Each path below is one point turned by a fixed rotation once a step. After each direction that follows a path, write how fast that rotation turns it, in degrees per step (0 if it stays still).
Each turn is a multiple of 5 degrees from 10 to 175, or 0.
Each row of a path follows its step; steps can be skipped.

step 2: [-7.8,-8.5,38.0,0.3,9.0,0.4,9.9,19.5,5.8,13.6,-22.3,-3.2,12.7,18.9,7.6,1.9,-5.0,21.8,7.5,-19.5,-6.7,-6.3,1.9,-0.2,-15.3,-6.8,3.1,-4.4,-5.4,1.0,5.9,6.7,-3.5,7.6,12.0,4.8,22.6,-5.6,6.3,8.8,-4.7,13.3,-3.7,10.9,7.0,6.7,-4.7,4.3,5.7,-1.9,-3.5,13.0,-0.8,13.6,-7.8,-1.8]
step 3: [4.3,-17.6,4.1,-2.7,23.8,1.6,-13.3,-7.2,-2.6,6.9,-11.4,18.4,-6.9,-12.4,10.4,-2.8,9.8,4.6,-0.1,6.4,-4.9,0.3,1.1,-13.2,-10.4,-9.9,-13.0,16.7,-20.6,-8.3,-8.3,-6.1,-9.6,1.7,21.3,17.5,9.1,-6.2,-7.9,-4.6,-18.0,1.6,-16.0,1.8,24.8,4.7,16.5,-1.1,1.8,3.1,-4.3,-2.6,16.0,0.1,-0.3,-3.7]
step 4: [-21.3,-0.4,-3.5,-0.8,-10.9,17.4,-2.0,-2.1,-19.6,-3.2,-30.2,16.7,-10.1,-5.8,-8.9,3.1,12.4,-7.0,-6.5,-4.4,-22.9,4.9,3.1,3.1,-0.2,-11.9,-1.1,-8.7,-5.8,10.2,17.2,1.1,-4.1,13.3,-0.2,0.9,20.2,0.9,4.2,2.2,10.5,-6.0,-1.1,18.4,1.7,-8.0,13.7,-8.8,4.3,3.5,-25.7,-2.6,11.9,7.3,4.8,7.3]
step 5: [11.4,-13.0,-20.8,14.4,12.1,0.0,2.1,4.1,-11.9,-2.9,-1.2,-4.5,-13.1,8.5,-16.2,-21.2,7.0,-22.3,5.8,6.6,2.7,1.4,-4.8,-5.4,-16.4,-17.0,-2.8,1.9,11.3,5.4,8.7,-11.4,-1.6,5.2,-14.7,14.4,4.9,7.3,-19.4,-2.0,-3.0,-3.5,12.8,-5.8,10.9,-10.7,17.1,13.3,-9.3,-9.8,-18.3,10.2,6.4,4.3,-10.7,-5.6]
step 8: [-7.3,6.6,19.4,-2.2,13.5,-3.2,3.5,10.1,7.2,-5.2,-29.9,7.0,-11.0,8.4,5.0,-8.8,-5.8,17.2,14.3,-16.6,-13.9,-10.8,18.6,8.7,-11.3,-5.8,-3.4,15.8,-13.6,7.9,-2.0,17.9,1.3,-7.4,4.6,-6.5,7.2,6.6,8.0,-5.6,-18.7,6.4,-18.5,7.3,18.3,-7.3,2.3,9.0,0.7,4.6,5.8,-8.3,15.2,4.6,0.1,6.2]
step 9: [-4.3,-28.9,11.0,1.1,21.1,19.3,-14.0,7.9,-0.7,-1.7,-7.5,14.3,14.1,-0.3,2.0,-11.9,12.6,2.6,-13.1,-1.3,-17.2,10.8,-16.9,-9.2,-6.7,-6.2,-5.8,0.8,-7.7,0.7,13.9,-10.7,-13.8,9.7,18.1,2.0,16.5,3.4,-1.1,3.2,-13.2,10.7,11.0,6.8,14.9,-11.0,13.3,-1.6,-4.8,10.0,-2.9,-4.1,-1.8,10.6,8.4,2.4]
step 10: [-3.3,-3.6,-8.2,-2.5,-21.8,11.3,7.1,-12.5,-4.1,-5.9,-25.0,10.7,-21.3,0.9,11.8,-9.3,7.5,-13.6,0.0,0.8,-11.5,-0.8,-11.5,-7.2,-13.5,-10.3,0.6,11.6,-13.5,2.5,1.1,-2.5,7.7,8.0,5.4,7.8,12.8,-5.6,-17.3,2.0,12.6,10.5,-7.0,5.9,5.8,-11.8,15.9,9.3,7.3,-24.4,-19.7,-6.1,20.2,5.9,-0.7,-1.4]
step 11: [-3.5,4.9,-12.0,4.3,3.9,-14.4,-5.8,12.9,-18.1,9.2,-2.4,1.8,3.8,8.6,-16.3,-11.1,4.9,-0.8,10.0,3.5,-7.2,4.1,12.0,-8.3,-13.1,-10.5,11.1,-14.4,-1.9,7.8,20.1,-19.2,-4.5,18.0,-7.2,1.6,12.4,-6.1,-10.8,9.8,24.4,-5.8,4.8,-4.3,17.1,1.6,19.6,2.4,-8.5,0.4,-17.2,6.1,-10.0,2.3,-9.7,-17.2]
step 12: [8.0,-2.8,-3.4,6.7,3.2,-8.3,5.3,9.3,6.0,-0.4,-15.8,-10.9,-6.1,1.3,1.2,12.8,0.6,1.2,13.4,-8.2,-15.9,-18.2,6.5,18.3,-17.1,-1.3,-20.7,-3.8,-1.5,-11.7,15.1,-0.2,11.3,-8.7,-8.3,23.0,2.5,6.4,-19.0,-9.1,-2.3,3.8,-12.6,-10.9,-2.2,12.1,13.8,12.4,-9.4,-9.7,-13.0,25.6,-4.7,-9.8,-12.6,4.7]
step 13: [-15.2,-3.4,9.0,-1.4,18.6,-10.6,-0.4,9.5,6.7,-0.5,-9.6,2.5,14.0,-6.4,-2.0,-14.6,14.2,12.7,14.2,-19.8,-0.9,-5.3,13.4,10.7,-24.5,1.1,-2.4,1.8,5.0,4.2,11.3,8.4,-21.0,1.8,8.4,9.2,-1.0,-1.1,7.9,6.8,-8.6,-0.6,13.5,16.6,3.2,25.1,-8.7,11.1,14.3,10.5,-17.7,6.8,6.2,-7.9,-10.0,-2.7]
step 14: [-4.8,-18.7,10.2,15.6,9.5,13.6,-4.1,8.5,11.3,10.5,-25.3,9.6,-14.7,6.7,-6.1,-6.5,2.4,-1.1,-15.2,-13.9,3.3,-10.3,7.5,5.6,-9.8,-2.4,-1.2,9.8,-15.6,3.3,-16.6,5.1,-3.6,7.4,1.2,20.4,10.1,6.2,7.6,-4.3,-30.6,7.5,-17.8,7.0,16.6,-2.6,1.6,-5.1,-5.8,-5.2,-3.4,-2.2,-0.8,21.0,-6.3,3.2]
Directions:
[1.4,3.1,1.9,-3.6,3.4,1.6,-4.3,-5.1,-1.4,-1.9,-1.5,-5.7,-0.8,-0.6,3.0,4.8,2.2,-1.9,0.9,-5.2,1.6,4.6,-3.2,1.0,-0.5,2.8,-4.0,-1.9,-0.4,3.0,-4.8,-4.4,0.6,2.8,-0.3,-2.4,6.1,-1.7,6.7,2.8,-1.7,3.4,0.6,-1.0,5.2,-4.2,-0.8,-0.5,-4.4,-1.3,-1.5,0.3,4.7,-2.1,-0.1,-2.7]
60
[-4.0,0.1,0.4,-1.9,-3.2,2.9,1.8,-0.4,1.1,-3.5,1.9,1.2,-2.7,2.1,-2.9,1.0,2.5,3.5,3.6,-2.9,-4.3,0.8,5.8,-0.4,6.6,1.0,-0.9,-6.1,0.3,4.6,1.3,-2.9,-10.0,2.2,0.1,-2.8,-1.9,-2.0,1.3,1.2,1.2,1.2,-1.2,-0.6,2.0,2.6,-0.7,4.1,5.1,2.8,-0.2,-2.0,-2.4,0.5,3.9,-5.6]
155
[1.6,3.5,1.6,-5.6,0.3,-2.9,-1.6,4.5,-2.5,-3.7,-3.3,3.5,7.3,-1.1,1.0,0.6,1.8,0.3,1.4,-5.6,2.9,-2.0,0.1,-1.1,-0.8,-5.3,1.9,-2.3,-4.1,4.7,3.1,-2.8,-0.5,-1.6,0.4,-4.4,-0.6,0.1,-0.1,-0.4,3.6,-0.8,3.2,4.2,-4.8,-2.9,-5.1,-7.3,1.2,2.7,-3.3,-0.9,-2.5,1.7,-3.2,0.1]
160
[-2.3,-2.6,0.4,2.5,-0.1,3.2,4.6,3.2,5.2,-4.6,0.9,5.3,1.0,-1.7,-0.4,-2.7,-0.6,-9.1,0.4,-2.8,2.1,4.9,-2.1,0.6,-1.6,6.8,5.6,2.2,2.0,0.4,0.7,-4.2,1.4,1.2,-1.2,2.2,-0.5,-0.5,1.2,-2.7,-1.8,4.3,2.3,3.3,0.5,-2.8,-6.0,3.5,0.8,-3.2,-1.1,2.5,-1.8,3.9,0.3,-2.4]
85
[2.1,4.0,2.8,5.4,3.3,-1.8,1.2,-2.4,-0.9,-2.3,2.4,-2.9,-2.3,1.9,0.4,0.0,-8.1,1.1,-4.4,-1.7,2.8,0.0,6.3,-1.1,-2.2,-2.1,2.9,-1.3,3.0,1.7,4.1,-1.0,-1.1,4.0,-1.2,-3.8,5.7,0.3,-5.5,-2.3,-4.9,-1.4,-1.2,-3.7,4.4,-2.7,-2.2,-1.7,3.7,-0.7,0.6,-2.2,-0.9,5.2,-4.1,0.6]
120
[-2.7,-1.3,2.9,1.1,5.6,-1.7,-2.8,-5.2,-0.8,6.9,-6.1,2.7,0.5,-0.2,2.1,4.0,-2.6,0.9,0.0,0.1,0.9,-2.4,0.8,1.9,0.6,-2.1,0.8,4.5,0.4,-0.7,-1.2,-1.4,1.5,0.8,-4.9,-1.1,-2.8,2.3,-3.0,3.3,-2.6,6.0,0.0,1.9,0.5,-0.1,-6.7,3.6,4.0,5.6,-1.4,1.4,-4.6,-3.7,5.8,-1.2]
65
[-0.7,-1.4,-2.7,-3.2,-4.0,1.2,2.1,2.3,-3.4,-3.6,-4.1,0.7,-2.9,0.2,5.5,6.0,-2.0,-4.7,1.6,1.2,-1.2,-1.5,5.1,5.9,-0.7,-0.9,1.1,-4.0,-5.4,1.9,-6.6,3.6,3.2,-0.6,2.4,-2.3,0.2,2.6,-0.2,1.4,-2.1,2.9,-2.2,-3.6,-1.6,-0.2,0.2,4.4,1.9,-3.1,0.5,0.4,-2.8,4.0,-1.1,6.9]
170
